The rows below fall into families. The same turns and mirrors carry the whole set onto itself and the rows of a family onto each other. For each named row, which other rows are in its family? Write them in the order they are listed.
These 32 rows form 4 families of 8 rows each.
komup: [ 27  42  -9  -7  -1 -39 -12 -34  22  24  -7 -19 -15  21   3 -20  23  -8
 -11   6   3  19  12  16  14 -13  28  21 -50 -23   4   2 -11  -8]
bozu: [-15 -40 -24 -28   3   0  18  17   1 -24  -1   2  16 -30 -24 -17 -18 -59
   7   7 -35  -7  13  -7  15   1 -16 -12  68  46 -10  13  17   9]
pinov: [-19 -37 -26 -31   2  -5  23  16  -2 -25  -4   7  13 -30 -23 -21 -28 -58
  11  13 -40  -8  12   3  11   2 -12 -12  62  40  -7   8  11   3]
ragaz: [-17 -40 -22 -30   2  -8  18  18   2 -25  -5   3  16 -27 -24 -17 -22 -63
  10  12 -38  -5  13  -4  13   5 -12 -11  65  42 -10  10  13   5]
dil: [ 14  34 -11   8  16 -27 -14 -14  11   9   4  -1 -13   2   3  -1  12  20
 -14  -6  13  28  35  20  29 -20  25  27 -38 -25  23   5 -15  35]
rakop: [ 41  27 -30   3   8 -44 -27 -37  33  27  -3 -37 -12 -15  19 -21  15   6
  -4  22  -1  12  11  15  20 -25  11  14 -25 -19   7  -2  -2  22]
zad: [-42 -21   1  -7   9  25  24  36  -4   0  15  27   4 -38 -28  -2 -27 -34
  -9  -1 -25  19  16   4  22   6  -9 -13  49  31  13  13   1 -13]
Mutib: [-31 -29 -10 -34  -5  12  36  17 -10  -5   4  13  28 -14 -41 -18 -26 -70
  -3  -6 -24   4   3   4   1  10  -2   0  38  33  -4   7  18 -24]
lapi: [-21 -21 -12  -3 -10   8  35  22   7 -15   3   0   7 -27  -5  -5 -19 -60
   0  11 -35   1 -17  -5  12  18  -5 -16  65  33  -3  -1  13 -33]
Vuz: [ 15  34  -4   9  14 -33 -22 -10  19   8   0  -3  -9   5   4   3  17  11
 -12  -7  16  33  38  12  34 -13  24  26 -37 -24  21  10 -12  39]
supo: [-43 -21   8  -6   8  19  15  42   2  -2  12  24   8 -35 -25   3 -24 -44
 -11  -2 -20  24  18  -3  25  11  -9 -13  52  31  10  17   4  -9]
keder: [ 38  29 -28   1   7 -51 -26 -33  34  26  -9 -35 -12 -10  18 -22   9   2
  -2  27  -3  15  10  17  19 -18  14  13 -28 -24   8  -6  -6  19]
soroz: [-18 -21 -17  -2  -8  15  39  18   3 -14   8   1   5 -30  -3  -7 -15 -55
   0   9 -36  -3 -18  -5  13  11  -8 -15  64  35  -2   1  14 -31]
nibez: [ 40  29 -23   3   6 -54 -32 -31  38  26 -10 -38  -9  -7  18 -18  12  -3
  -3  26  -2  18  12  11  20 -16  13  13 -25 -22   5  -2  -2  22]
Ren: [ 31  41  -4  -4  -2 -41 -21 -30  28  25  -8 -26 -11  22   4 -12  32 -14
 -13   2   8  22  14   8  18 -10  25  22 -46 -17   1   9  -6  -4]
vepo: [-23 -32 -11 -31  -3  21  27  13  -6  -4  10   6  28 -17 -41 -12 -12 -67
  -8 -16 -19   1   2  -7  10   2  -7  -1  44  45  -7  19  26 -17]
lokef: [-16 -40 -30 -29   4   3  23  12  -3 -23   1   3  13 -32 -23 -20 -22 -54
   9   8 -38 -12  12  -1  14  -3 -15 -12  65  44  -9  10  14   5]
Nuzu: [ 30  40 -16  -5   1 -27 -12 -39  18  27   0 -20 -17  15   4 -19  30  -1
 -15  -1   5  13   9  15  16 -23  23  22 -49 -18   4   5  -9  -6]
pipo: [ 42  22 -23   9   0 -39 -17 -49   1  11  -4 -23   4   7   6 -15  20   3
  -1   2   5   8  13  13   4  -6  24  42 -26 -22   7 -11  -5  40]
Fegal: [ 44  22 -21  11   1 -38 -23 -48   4  11  -4 -25   3   7   5 -13  27   0
  -3  -1   8   9  15   7   7  -6  21  42 -24 -17   5  -6  -3  42]
vageg: [ 13  36  -6   8  15 -34 -16 -10  15   8  -1   0  -9   6   3  -2  10  13
 -11  -4  12  32  36  19  31 -13  27  26 -38 -29  21   5 -15  34]
fuba: [-43 -21   5  -8   8  18  20  41  -1  -3  12  27   6 -35 -28   1 -30 -41
  -7   2 -24  22  17   2  21  12  -7 -12  49  29  12  13   0 -13]
mutu: [-28 -30  -6 -33  -5  10  26  20  -3  -6   3   7  30 -11 -42 -11 -17 -77
  -4 -11 -19   6   5  -5   7  13  -5   0  43  39  -7  15  23 -20]
seti: [ 33  39 -10  -3  -1 -29 -19 -34  25  27   0 -27 -13  16   3 -14  37  -7
 -17  -4   8  16  11   6  20 -20  21  23 -46 -12   1  12  -3  -1]
rizi: [ 42  27 -26   4   7 -47 -33 -33  36  26  -5 -40  -9 -11  19 -17  19   0
  -5  21   0  16  11   8  23 -20  10  14 -24 -18   5   2   0  24]
zemu: [-17 -24 -14  -1  -8  15  34  20   7 -13   8  -2   8 -31  -4  -3  -8 -57
  -3   5 -33  -2 -17 -11  16  10  -9 -16  68  39  -5   5  17 -28]
duvib: [ 39  24 -17  10  -1 -46 -19 -45   4   9  -8 -23   5  11   5 -14  17  -4
   0   4   4  12  16  11   3   1  27  43 -26 -25   6 -13  -6  39]
bep: [-41 -23   3  -5  10  26  17  38  -1  -1  16  24   5 -39 -27   3 -20 -37
 -11  -5 -21  18  16  -3  25   5 -11 -13  52  33  10  18   5  -9]
Tur: [-18 -22  -9  -2  -9   8  31  25   9 -14   4  -2  10 -26  -5  -1 -13 -64
  -1   9 -33   2 -16 -11  15  16  -8 -16  68  37  -5   5  16 -29]
Liv: [-27 -31 -16 -33  -4  23  36  10 -14  -3  11  11  25 -18 -41 -19 -19 -61
  -6 -12 -23  -1   0   1   5   1  -6   0  40  40  -3  12  22 -21]
Sipir: [ 42  23 -16  12  -1 -45 -25 -45   6  10  -9 -26   7  10   5 -11  25  -6
   0   1   8  14  17   6   7   1  24  42 -23 -20   5  -8  -4  42]
figev: [ 16  32  -7  10  16 -26 -19 -12  14   9   6  -4 -11   2   3   2  19  17
 -15 -12  16  30  36  14  33 -21  22  26 -36 -22  22   9 -11  38]

The rest of the family of figev: dil, zad, Vuz, supo, vageg, fuba, bep
The rest of the family of seti: komup, Mutib, Ren, vepo, Nuzu, mutu, Liv
The rest of the family of bozu: pinov, ragaz, rakop, keder, nibez, lokef, rizi

The rows below fall into families. The same turns and mirrors carry the whole set onto itself and the rows of a family onto each other. For each named row, which other rows are in its family? Write them in the order they are listed.
These 36 rows form 6 families of 6 rows each.
tego: [ 39 -15 -19  16  18  -7  46  32]
Lizof: [ 19 -16 -76  -6  23  31  21   2]
rek: [ 15   1 -44 -19  17  -9  53  36]
Nolu: [ 39   7 -25  -1  21  -4  42  24]
mamus: [ 51  -4 -32  10  14 -12  76  18]
pap: [ 20  -1 -51 -11  -1  37  19 -17]
gobe: [ 17   5 -31 -38  19   5  54  18]
Ter: [ 17 -10 -34 -25   3 -11  78  38]
Kide: [ 26 -46 -56   8 -45  11  72 -10]
fitun: [ 50  11 -31   3  18   0  56  37]
Sot: [ 59  -4 -16  -7  -1 -10  66  31]
feku: [  5  12 -60 -19   9  27  39 -15]
zuku: [ 18   2 -62 -13 -11  54  43 -16]
zud: [ 29 -39 -48  18 -34  -6  85   6]
dakem: [ 55 -39 -43 -10 -42  32  74  21]
Laso: [ 19  -8 -44 -29  35   0  68  19]
luf: [ 32 -35 -65  20 -37   1  85  11]
muki: [ 36 -50 -76  22 -30  12  60 -15]
nit: [ 50 -60 -54  -8 -37  33  66   7]
Fited: [ 24 -28 -77  -8   2  40  17  -4]
teti: [  6 -50 -53  18 -32   5  80  -4]
Semit: [ 49 -52 -46 -10 -44  14  77  20]
Buli: [ 26 -25 -82  13   9  40  26   9]
Gen: [  3   3 -46 -20   7   0  73  37]
Rir: [ 55 -57 -42 -15 -16  10  89  12]
gofov: [ 31 -42 -78  -8  14  40  38 -16]
zefa: [ 12 -16 -21 -31   9 -12  70  25]
Mas: [ 32  -1 -26   8   6 -20  55  32]
daza: [ 16 -17 -56 -11 -15  50  31 -30]
Sibob: [  9 -35 -65  -2  16  27  19  -8]
kir: [ 35 -35 -66  15 -29  15  85 -21]
lezen: [ 12 -11 -32 -18  -3  50  33 -16]
seza: [ 59 -54 -39   2 -19  -3  71  23]
femo: [ 28   9 -52 -12  15  38  45 -27]
dakup: [  8 -38 -87  -5  -4  34  35 -15]
Nadit: [ 49 -67 -36  -6 -27  21  63   4]

The rest of the family of dakem: tego, teti, Buli, Gen, lezen
The rest of the family of pap: rek, Kide, Fited, Semit, Mas
The rest of the family of daza: Lizof, Nolu, Ter, zud, nit
The rest of the family of fitun: zuku, luf, zefa, Sibob, Nadit

The rows below fall into families. The same turns and mirrors carry the whole set onto itself and the rows of a family onto each other. For each named row, which other rows are in its family? Write them in the order they are listed.
These 30 rows form 5 families of 6 rows each.
lapu: [ 36  22  16   3  28  41  -3  23 -14 -13 -28  33  11 -60  -5   4 -12  25
 -31  12 -20]
feled: [ 17  37   9  13  15  37  18  -8  29  24   9  23 -12   1   6   5 -50  13
  23  24 -20]
Far: [ 56   8 -25   4  14  37  41   8  -7 -59  -3   7  32 -37 -12  12   1  -5
   8  20 -21]
zivu: [ 13 -11  11   2 -31  33  11  48  23 -17 -20   8  22 -67  23   2  25 -21
 -24   3 -10]
bukem: [ 43   6  23  22 -57  31 -20 -14  -3  22  -1   1  10 -71  -6  -9   4  13
  -6  -4  25]
Devi: [ -1   1  27  -6 -38  38   9   4  58  24   4  -5   7 -16  41   0  -7 -29
  20  13  -2]
kino: [ 21  34 -20  28  10  28  34  22  19   2   6  30 -13 -17 -10   7 -43  13
   9  19 -28]
paguz: [ 37  11  -4  40 -68  19   4  -9  13  26  18   0  -6 -51 -12  -7 -13   4
  14  -2  20]
rik: [ 46  15 -29  10   9  35  51  -7  14 -42  14   4  20 -10  -7  12 -17 -11
  33  26 -21]
nanu: [ 35   4 -16  27   2   2   4 -13  30 -20  19  20  16  14 -13  60  -3 -35
   7   3  14]
tapaz: [ 62   2   4 -15  23  47  14  -8 -15 -52 -16   6  45 -48  -2  11  10   0
  -4  19 -14]
fev: [ 50  12  26 -24  21  53   9 -49  13 -16   2  -6  34  -4  15   8 -14  -5
  36  29  -7]
Rov: [ 46  -4  23   2  15  14 -31 -22   7 -25  -6  21  35 -15  -5  57  19 -23
 -22   0  21]
Buven: [ 30  26 -15  23  17  30  25  38  -4 -16 -11  35  -1 -47 -14   7 -25  18
 -18  13 -27]
kagi: [ 58   7  31 -29  26  55  -1 -37  -6 -32 -14  -1  45 -31  10   8   3   2
  10  23  -7]
Sigof: [ 43  18  -4  -5  10  43  34 -35  24 -19  15  -4  21   7   6  11 -25 -11
  48  30 -15]
teba: [ 40  -1 -20  27   4   0   3   4  15 -36   9  24  23  -6 -19  61   9 -31
 -13  -1  11]
Sefid: [ 23  33  41  -7  23  47 -10 -23  17  29  -8  20   0 -12  14   3 -39  19
  10  23 -11]
fevu: [ 47  -5  -2  15  11   6 -15  -2   3 -39  -4  25  31 -20 -16  58  19 -25
 -25  -2  15]
Natur: [ 40   8  -7  42 -66  19   4   4   3  14   9   3  -1 -66 -16  -6  -1   7
   1  -4  18]
loti: [  5  -6 -14  17 -39  28  33  51  38 -13  -1   6  10 -47  20   2   9 -27
  -7   6 -14]
pil: [ 32  25  47 -14  32  50 -21  -7  -5  10 -25  27  13 -42  10   2 -20  25
 -17  16 -13]
dimev: [ 45   4   6  31 -60  24  -8   0  -5  13   1   3   5 -76 -13  -7   5  12
 -10  -5  22]
zenod: [ 14 -11  40 -17 -25  44 -12  23  24  -3 -24   2  27 -61  37  -2  24 -17
 -22   5  -1]
tisis: [ 41   1  29  -1  12  17 -31 -38  19  -9   2  16  29   5   1  56   7 -27
  -4   5  23]
Tubi: [ 41   9  27  21 -60  30 -19 -26   7  34   7  -4   4 -56  -1  -8  -5  10
   6   0  28]
gego: [ 34   5  10  13   5  10 -14 -34  32  -6  16  15  19  21  -2  58  -4 -33
  10   6  20]
tosa: [  7  -6  49 -20 -28  46 -12   0  41  19 -13  -5  19 -35  45  -3   9 -21
   1  11   2]
vazos: [ 36  13  12  31 -64  27  -7 -22  15  36  14  -3  -4 -46  -5  -8 -13   7
  17   1  24]
bona: [ -2   0  -5  14 -43  28  31  28  56   8   9  -1   3 -21  29   3  -7 -32
  18  11 -10]

The rest of the family of Tubi: bukem, paguz, Natur, dimev, vazos
The rest of the family of kino: lapu, feled, Buven, Sefid, pil
The rest of the family of Sigof: Far, rik, tapaz, fev, kagi
The rest of the family of fevu: nanu, Rov, teba, tisis, gego

The rows below fall into families. The same turns and mirrors carry the whole set onto itself and the rows of a family onto each other. For each named row, which other rows are in its family? Write them in the order they are listed.
These 40 rows form 5 families of 8 rows each.
buko: [-26   4  24  11 -48 -13   0  -2 -21 -23]
kizib: [  9  -7  34   8 -33   4 -20 -19   1 -34]
luv: [-19 -17 -21 -16  22 -18  28   1  10  26]
fuga: [  2   9  10  36 -26 -33   4  12 -31 -21]
Feb: [-34 -31 -24  -4  39 -14  -9 -20   9 -26]
Vit: [-50 -31  -2 -24  26 -27   8   4  13   2]
zes: [-39 -29   6 -32  18 -37  -4  11 -13  11]
Zosu: [ 10  22   4  22 -40 -19  -9 -11  12 -17]
feru: [ 14  11   3  15 -46 -14   8 -23 -15 -14]
ladir: [ 15  -5   2  15 -12   5  40 -13 -19  11]
kemi: [  1 -10   8  49   1  -9  18  -2 -14 -43]
bolap: [-20 -17  17 -10  27 -53 -36  10  10  -5]
fabiv: [-40 -30  24 -36  26 -14  -8   6 -10  -4]
lun: [-50 -24 -11 -33   7 -10 -19 -20  -6  -9]
Tapov: [-25 -10 -15 -27   6 -45 -34  -3 -26  -2]
gik: [ 16 -19  16  20  -9  26   4 -16 -26 -27]
kinun: [-20 -32   8 -17  34 -56 -10  17  -6  -4]
lus: [ 24  28   1  21 -27 -27  -3 -13  -2 -24]
depu: [ -8 -17 -26   2  39 -48 -22  -2 -10 -19]
rima: [-28 -16  23  25 -22  13  13 -15  -4 -43]
Divil: [ 22 -16  13  25 -17   4  11 -33 -10 -39]
sig: [ 27 -27  41   3  -9   5  10 -19 -24 -16]
nopeb: [-24  -3 -10   1  40 -50   2  17  14  -3]
vor: [  7  -7  16   6 -16  28  11 -31 -17 -31]
mut: [  6  -2  17  11 -42   0   5 -37   1 -31]
fuzit: [-28 -10  20 -25  18 -54 -24  16   1  -5]
tozup: [  1 -34  32 -30  21 -43 -22  -2  11 -10]
lobim: [-32  -9 -13   6  36 -39  -3   5  29   2]
bidep: [ 29   1   0  28 -22 -10  13 -20 -25 -20]
zezug: [-13 -10  -2 -15  15 -49  -1  -1  44   1]
giba: [-44 -25  -9 -11  34  -5   9   2  -2  16]
Suse: [-31 -33  22 -27  25 -17 -23   6 -21   8]
gav: [ 17  11 -14  35 -16   5  18  -5 -14  -6]
pab: [ 19  11 -10  30  -4   6  23 -19  -8 -24]
Sila: [  9  15   3  19 -29 -24  23 -15  26  -1]
gor: [-29 -33  -2  -8  41 -43   3   8  18 -11]
donu: [ 20  -9  43   5 -25 -25  -5 -22  19 -27]
Manil: [  9   9  30  -5 -38  -3 -15 -23 -11 -31]
bosal: [-39 -24  -4 -10  45 -11  18   8   3  -2]
fosi: [ -4 -42  12 -32  27 -11   6   2 -24  13]

The rest of the family of donu: luv, ladir, sig, tozup, zezug, Sila, fosi
The rest of the family of gav: kizib, Zosu, bolap, gik, lobim, giba, Suse
The rest of the family of kemi: buko, fuga, Feb, lun, Tapov, depu, rima

